In the rows, 128 means zero.
Named turns come first, each shown by rows before and after it. Which turns, in which order, take the first row of each pair that follows to the second? Write the first one first, as in the answered first pair.
turn Z_123:
[108 129 145 107 145 147 172 163 107 133 143 107 109 136 133 155 127 135
 109 152 110 114 146 145 116 132 160 183] -> [110 128 143 107 146 150 170 159 108 135 148 110 113 131 129 156 128 135
 111 149 115 114 146 147 120 131 166 185]
[128  89 143 127 156 114 144 141 139 140 102 101 102 104 134 141 107 122
 117 130 107 101 125 113 114 139 129 121] -> [126  86 138 123 156 119 145 138 136 144 112 106 107  91 126 141 108 119
 123 124 113  99 132 114 126 134 141 123]
[127 105 158 130 102 148 162 126 147 142 155  99 154 112 130 117 162 118
 158 134  95 145 107 167 129  97 131 160] -> [127 106 158 132  99 149 159 124 147 141 152  99 155 115 133 118 163 121
 158 136  96 144 103 169 129  98 130 160]
turn Z_105:
[126 142 118 140 158 127 124 122 103 151 113 105 117 153 125 131 141 133
  95 135 120 115 132 128  97 114 152 152] -> [124 138 119 139 137 137 131 111 117 140 109 107 128 167 141 118 158 143
 106 135 111 118 123 138  86 132 132 154]
[152 153 148 122 150 122 147 156 121 153  86 121 124 166 134 129 134 129
 119 152 109 131 121 127  90 128 106 131] -> [154 156 146 122 152 118 145 160 123 151  85 124 120 165 132 128 131 129
 114 153 111 134 122 125  93 123 108 125]
[139 116 128 124 130 156 141 115 137 137 149 118 168 128 128 134 132 119
 155 121 151 116 113 139 115 115 163 153] -> [139 133 114 140  95 135 117 111 158 104 128 129 156 130 157 120 142 134
 149 127 153 128  97 126 109 123 135 116]
turn Z_839:
[131 104 123 131 128 135 108 124 100 131 144 161 119 100 100 158 111 134
 122 132 146 134 110 143 134 127 155 139] -> [130  97 123 129 115 143 113 113 106 125 148 166 130 104 107 151 122 141
 133 129 145 137 105 151 132 135 150 141]
[122 108 166 118 144 158 126 119 130 145 164 143 158  97 113 135 129 127
 139 102 125 126 140 141 157 133 180 156] -> [123 114 170 127 118 166 128 100 143 128 151 150 167 122 145 128 156 147
 142 111 122 131 112 158 135 152 158 163]
[145 146  87 143  85 145 115  98  99  92 157 164 145 110 124 142 114 140
 111 115 162 126  63 159 143 117 150 110] -> [147 158  90 154  92 138 112 105  97  92 146 158 132 121 129 150 109 144
  98 124 160 127  55 158 134 113 148 111]
Pairs:
(two turns a pair)
[139 133 144 121 105 141 147 123 156 140 141 136 148 117 118 108 151  89
 156 113 124 124 121 112 122 131 141 124] -> [144 156 152 141 116 124 136 135 154 137 109 124 122 144 136 121 148  97
 131 135 122 127  98 108  98 124 134 124] -> Z_839 then Z_839
[142 143  90 164  97  93 110 161 146 101 100 173  98 115 158  99 126 124
  86 133 144 152  96 117 122 131 129 129] -> [137 120  81 143 112  97 116 166 137 118 132 177 107  76 120  93 109  99
 100 109 148 146 133 105 154 123 152 124] -> Z_839 then Z_839
[123 131 123 126 170 118 125 142 116 148 140 129 116 102  97 138  90 109
 119 126 143 130 154 107 157 108 153 128] -> [121 136 110 142 100 112 116 117 156  96 113 147 125 125 154 105 132 140
 130 130 128 146 125 103 134 143  93  91] -> Z_105 then Z_105
[129 105 112 113  84 124 129 119 158 119 161 152 152  72 118  99 114 101
 156  93 129 128 162 101 154 141 108  72] -> [139 139 115 133 124  95  97 148 130 133 141 142 108  69 103 135  76  98
 113 114 157 130 146  88 152 101 147  70] -> Z_839 then Z_105
[122 133 128 137 150 108 148 164 142 116 103 104  96 126 143 118 105 117
 116 136 137 120 162  88 128 113  99 115] -> [114 105 118 114 131 131 158 144 145 117 138 121 129  98 129 103 120 110
 146 111 140 118 183  96 152 124 109 117] -> Z_123 then Z_839
[138 140 130 135 145 114 123 147 134 119  93 116 106 139 133 121 107 117
 120 137 107 136 141  95 109 136  78 113] -> [134 112 136 111 158 138 152 141 128 140 123 114 132 128 109 119 110 106
 143 120  98 124 165 110 120 143  92 137] -> Z_839 then Z_105
[121 119 117 121 123 113 157 158 142 124  90 123  99 108 110 113 131 107
 123 109 126 107  87 109 137 135 113  84] -> [118 108 113 110 116 120 160 148 144 124 102 130 113  98 105 106 136 107
 134 100 128 105  94 113 145 141 117  85] -> Z_123 then Z_839
[112 148  95  96  95  62 134 118 127 129 135 108 109 112 139 135 105 154
 150  97 109 123 133 125 158 142 134  52] -> [111 130 108  79 124  86 157 119 106 161 161 100 123 106 108 151 100 143
 160  92 110 110 148 145 167 136 167  95] -> Z_123 then Z_105
[117 150 135 131 165 138 138 146 137 156 142  98 142 149 123 130 125 124
 130 125 142 115 128 130  87 124 127 111] -> [117 153 134 135 163 133 135 147 142 149 138  97 136 149 126 127 122 124
 128 126 139 118 130 122  85 124 120 103] -> Z_105 then Z_839
[113 127 143 130 123 122 115 126 155 128 129 128 131 138 135 143 129 140
 135 129 121 127 122 145  89 123 113 111] -> [113 123 138 122 140 116 110 134 144 139 141 130 126 115 111 145 108 126
 133 117 130 123 141 134 109 107 136 105] -> Z_105 then Z_839
[ 98  98 130 132  63  98  89  92 139 100 138 185 150  82 110 139 138 182
 120 115 159 126 118  99 171 136 136  86] -> [ 98  85 145 121  68 130 108  79 134 116 156 183 175  89 104 148 158 189
 137 116 158 120 112 129 166 143 150 128] -> Z_105 then Z_839
[111 146 142 130 115 130 142 131 141 112 117 122 135 165 130 137 141 136
 140 138  95 135  98 130 108 139 110 144] -> [109 151 128 126 140 105 119 151 124 123 130 125 113 121  97 143  99 112
 127 126 116 131 126 101 144 108 142 118] -> Z_105 then Z_839
[137 128 139 111 174 153 161 121 107 169 124 120 144 162 119 170 121 117
 124 142 120 118 105 149 120 116 158 184] -> [135 133 114 127  92 140 142  94 152 109 103 146 154 171 175 129 158 146
 136 141 109 139  80 138 107 149  96 132] -> Z_839 then Z_105
[139 128 151 111 173 141 146 152 100 169 130 105 130 150  98 153 121 119
 109 139 125 121 132 140 119 113 159 175] -> [133 124 145 112 117 144 161 133 141 128 111 109 147 177 147 111 158 136
 134 136  87 133 126 136  94 155  87 147] -> Z_105 then Z_123
[138 154  98 149 108  71 100 138 148  84 105 146  98 125 170 104 131 130
 116 122 142 157 136 123 100 137 116  69] -> [135 116 130 104 189 116 155 152 102 158 158 121 124 112  99 134 105  91
 134 105 135 125 185 150 121 124 179 149] -> Z_839 then Z_105
[148  99 110 138 112 143 136 105 128 119 133 132 149 159 124 114 166 127
 143 125 138 114  88 163 143 142 162 148] -> [154 128 109 159 127 117 115 128 120 116 103 122 110 168 132 131 145 128
 112 146 146 118  73 147 133 123 165 133] -> Z_839 then Z_105
[133 105 124 148 207 154 112 151  89 168 153 149 135 108 108 174 112 128
  94 159 219 119 116 170 156  89 188 179] -> [144 133 132 176 192 145 106 154 101 145 110 138 118 156 154 181 135 155
  75 189 209 127  73 174 112  98 155 180] -> Z_123 then Z_123
[118  72 105 122 109 136 116  94 129  98 159 160 188 139 108 109 122 109
 135 133 155  96 132 163 123 139 156 114] -> [124  92  97 144  94 111  89 101 139  77 131 166 163 145 131 109 119 118
 118 148 164 107 111 147 115 133 142  85] -> Z_105 then Z_123
[144 123 101 144 148  99  89 110 144  71 118 122 129 121 164 104 144 140
 172 114 113 112 112 110  96 162 124 104] -> [142 104  99 122 175 109  96 113 123  99 153 124 140  84 121 114 125 117
 182  96 128 105 144 112 127 144 169 117] -> Z_105 then Z_839
[173 143 152 166 141  71 144 146 138  94  99 180 118 149 142 110 101 142
 116 144 150 105 130  96 126 100 127 135] -> [170 119 166 148 131 109 180 128 145 100 112 177 155 171 150 103 133 149
 143 137 128  99 131 122 113 129 113 169] -> Z_105 then Z_105
[122 153 143 138 154 110 149 144 104 127  99 105 112 172 127 147 110 122
 121 149 100 130 133 123 109 133 102 134] -> [119 131 133 115 165 119 146 141  90 144 139 118 125 126  86 149  93 101
 135 125 120 128 164 120 149 123 138 134] -> Z_839 then Z_123
